rotation ticks, each row followed by its count of ticks
The counts run from 0 to 501.
[  6  10 -24 -19  31 -29  24 -21   2   4   8 -14 -14  -4  39   1  18 -33
  -3  19  28  -2  44 -31  61  36 -21 -27   3   6  -2   5  -7   6   4   4
   0   2 -34  -4  -3 -12  45] | 358
[ 18  28 -31 -10  -2 -14  12 -21  -2  27  30  47  -7   4  35  34 -15 -46
 -32  -1 -15  37   9 -25   7  -9   8 -38  -8 -15  -4  -7   7 -32   9 -13
  16  26  10   2 -34  -5   8] | 82
[-22  47 -32 -20  -9   2   3 -47  10 -24  11  -6  33 -19 -13   4  14 -15
 -34 -16   4  23  -1   0  25   1   4  31  27  18  -2 -22   1 -33  23  30
   1   5  12  23 -40  13   3] | 64
[ 24   4  17  -5 -32 -44  -4  -3 -26   1  -2  10 -23  15 -24   7  58  14
 -32  -5 -15  28  13 -26  15  28 -20 -10  47   2  -6   7   4   2 -17  16
 -37   0  42   3  -1  43  12] | 148
[  5  24 -16 -16  -8 -26  26  16 -27   7  39  15 -17   4  22  25  14 -37
 -26  19   2   8   8 -28  32  22 -24 -41   2   9 -27  29 -30  -7  21 -11
 -25 -22  26  -5 -27  13  20] | 460
[ 22  21 -35 -39  36 -11 -10 -32  16   1  15   0  11 -42   5  -8  27 -18
   0  19   9  21  47  -8  46  21 -34  16  -2  24   3   1 -39 -26  32   4
  -2   6  14  11 -15 -15  24] | 383
[-26  22 -19  18 -28 -18  32 -27 -22 -11 -28  -3 -16  28   3   6  13 -19
 -39 -12  19  20 -13 -19  20  13  17 -46  -3 -23   9  10  29  -9 -24  11
  -3 -20 -27  -3 -31  13  37] | 346
[-32  14 -15   2 -14  12  21 -15  -6  24  22  15  24   0  10  29  -5 -19
 -46 -17  -3  32 -10 -26  20  -9  13 -29 -20 -11 -19  32   6 -57 -28  30
 -10   3   1  13 -46   6   5] | 10
[  4  50 -16  -5  -7 -14 -34 -38  -9   5 -19  20 -12  -5 -31   6  -7 -12
 -35  -3  -2  56 -11   8   0  28 -20 -18  26 -12  17  20  -4 -36  23  43
 -21  -3  13  -8  -9  -8  10] | 70
[  8  -6  -2  16  -3  10  16   2  -5  32 -17 -11  11  34  51  -6  28  30
   0  -7 -23  26  13 -59  22  -3  -4 -23   8 -15  11  14  45  -3 -20 -12
  -3  17 -28   4 -41  16  17] | 7
[-17  34 -10  -9  18 -17 -31 -38   9  -6 -40  -1  -6 -32 -33  -8   4  -3
  -9   5  12  38  14  23  28  26 -32 -31 -11 -23  21  33  -9 -39  -1  39
 -17  -9   9  17 -18 -11  30] | 376
[  1  29   4  13   0 -31  -2 -22   4  -6 -61 -17 -17   9  -5 -27  19  19
  -7  -3  25  19  14  -8  32  25 -23 -25  17 -19  34  20  18   5 -23  36
 -16 -15 -33 -12 -11  10  40] | 351
[ -2  13 -58  -6 -15   7  31 -33  -4 -27  13 -31  17  11  33  12  24 -32
 -31 -11   3  10  30 -33  24   1  13   2  25  13   5 -26  14  13  18 -26
  16  11  -5  20 -31  -2  29] | 60
[  2  12 -47 -23  10   8  -3 -19 -17  16  31  28  -1 -28  18  15  -1 -43
 -30   0 -21  39  26 -17  21  -3 -15 -25 -15  -1 -15  16 -24 -56  20 -18
   7  15  24  16 -29 -17  12] | 388
[ 50   2  -8 -17  -6  -3  31 -22  12  21  15   0   8  21  49  14  32  10
  -5  10 -30  26  26 -63  15  15  -8  10  34  16  13 -21  13   3   3 -34
  10  31   6   2  -4  16  19] | 412
[  7  32   4 -11  34   6 -13 -17  26  47 -11  20   6 -11  24  -6 -19   5
  12  19 -12  37  21 -14  30   4 -33 -15 -30 -10   9  42 -20 -44  11   2
  -5   2  -6   9 -38  -8  34] | 104
[ 40   3 -24 -35 -13 -26  12 -18 -23  16  46  24  -7   1   4  26  17 -30
 -31  18 -19  26  27 -31  18  36 -23 -14  25   1 -15   0 -28 -20  13   0
 -20  13  36   8   3  10  11] | 281
[-13  11 -16 -21  24 -13  29 -21  21 -10   1 -26  23 -17  30 -20  36  -1
  -8 -10  -1 -13  28 -34  56 -13  -9  20   2  16   3 -20  12 -10 -13 -18
  26   6 -10  26 -49  18  22] | 238
[  5  25 -10 -16  36 -15  18 -11  30  34 -10   8  -4 -14  38 -13  -3 -12
   4  29  13   4  31 -22  51  17 -23 -17 -27 -14   6  29 -17 -24  -8   6
   5   1 -37  -7 -24  -6  33] | 231
[ 13   5 -30 -14  29   3  -5 -34  10  -3 -19  -5 -11 -19  27  -9  -5 -31
  12  25  10  30  52 -15  38  29 -33 -22 -14 -12  15  20 -14 -23  21 -19
   1   1 -14   6 -10 -33  44] | 384
[ 12  39  10  17 -32 -23  20   2 -10   9 -42 -19 -25  44   7  -4  26  32
  -1  13 -14  26 -15 -16   8  20 -18 -34  38   0  32  22  13  15   3  -4
  -9 -23   9  -6 -13  32  37] | 326
[  7  13   1  -8 -19 -48  37  -7 -24   9  29  13 -17   7  -7  35  16 -18
 -31  29   8   3  16 -10  42  37 -18 -41  13   1 -18  17 -25  -5 -16  17
 -24 -17  25  -1   1  33  22] | 22
[ 40   9  -6  11 -21  -7  -3 -16 -10  14 -12  20 -34  18  13  22   6   1
  -7  13 -20  58  14 -30 -18  39 -22 -52  17 -16  33  23  -7 -13   9 -14
 -14   7   7 -12   2  -8  28] | 406
[ -4 -21 -27  24 -15  19   4 -19 -16 -12 -36 -13 -11  13  19 -13  37  -6
 -25 -27 -18  43  18 -42   7  -3   7 -33  13 -24  27   5  41  -9 -20 -10
  -3  15 -19   8 -38  -2  35] | 266
[ -2  13  -3  21 -34 -19  20   1 -11  -7 -17   1 -36  18 -21   9  20  -3
 -15   2 -18  41 -11 -14   3  21 -19 -70   4 -10  31  36   3 -21 -38   3
 -24 -30  22  -5 -18  15  39] | 121
[-24 -10 -28   3 -40 -15  40 -25 -27 -27  18  -8  -2  14 -11  24  36 -32
 -50 -13   3  20   8 -32  19  14   4 -30  18   5  -2  -8   8 -17 -36  16
  -4  -8  17  13 -18  19  15] | 141
[-20  25   4  12   0  19  -7 -49  22   1 -43 -11  28   5  -6   3 -13  33
  -7   3  -6  39  -5 -15   7  12   3 -16   0 -26  35  27  10 -44 -22  51
  -5   2 -10  18 -36  12  17] | 423
[ -8  42  10  -7 -21 -41   0 -13  -7   9   4  10  -3  -1 -39  -5  45  15
 -47 -27  -6  15 -17   3  18  -4   4   4  36   9  -3 -13  14 -20 -11  34
 -12  -8  33   6 -32  45  -2] | 348
[ -7  28   8 -13  -3  -8  -5 -50  21  -5 -31 -26  30   5 -13   0  15  39
 -10   6 -18  25   1   4  14  23  -4  34  52  -5  23   1  -1  -7  -2  41
  -1  20  26  34 -21  23  15] | 297
[ -2  19   6 -13   2   2   2  15 -11  52   1  10  24   2  29  -2  12  31
 -17 -19 -42  28  -3 -24  24 -33 -11   1  -4   1 -18  26  20 -26  -1  -7
  -8  23  35  18 -70  38  -7] | 441
[ 29  25  -3 -15   4 -34 -43   6 -19  27 -17  22 -27 -20 -18  -4  22  -8
 -10   3 -29  54  19  -1   8  10 -36 -33  10 -13   4  25  -3 -24  13  -4
 -26   4  40   3 -13   8  21] | 381
[  7  29  -5 -31  36   2   1 -10   3  11  13 -28  22  -4  41 -19  43  19
   2  -3  11  -4  35 -46  61   3 -28  31  11  12 -14  20  -6  -3  30 -10
  -2  -5  -6   5 -35  22  10] | 463
[ 27  19 -13 -20   2 -13   9 -47  32 -17  -5 -21   7   1 -10  -5  31  23
   0  21   0  17  20 -28  25  51 -29  16  45  26  29  -7 -31  -7   6  11
   1  -4   3  11   4  -5  26] | 404
[-12  -3 -27 -13 -13  -4  30 -32   8 -38  -8 -48  22   6  -7  20  21  -9
 -33   4  -2   1  29 -20  40  13   4   0  44  -5   5 -33  14  11 -15   4
  10  15  11  44 -24   8  37] | 166
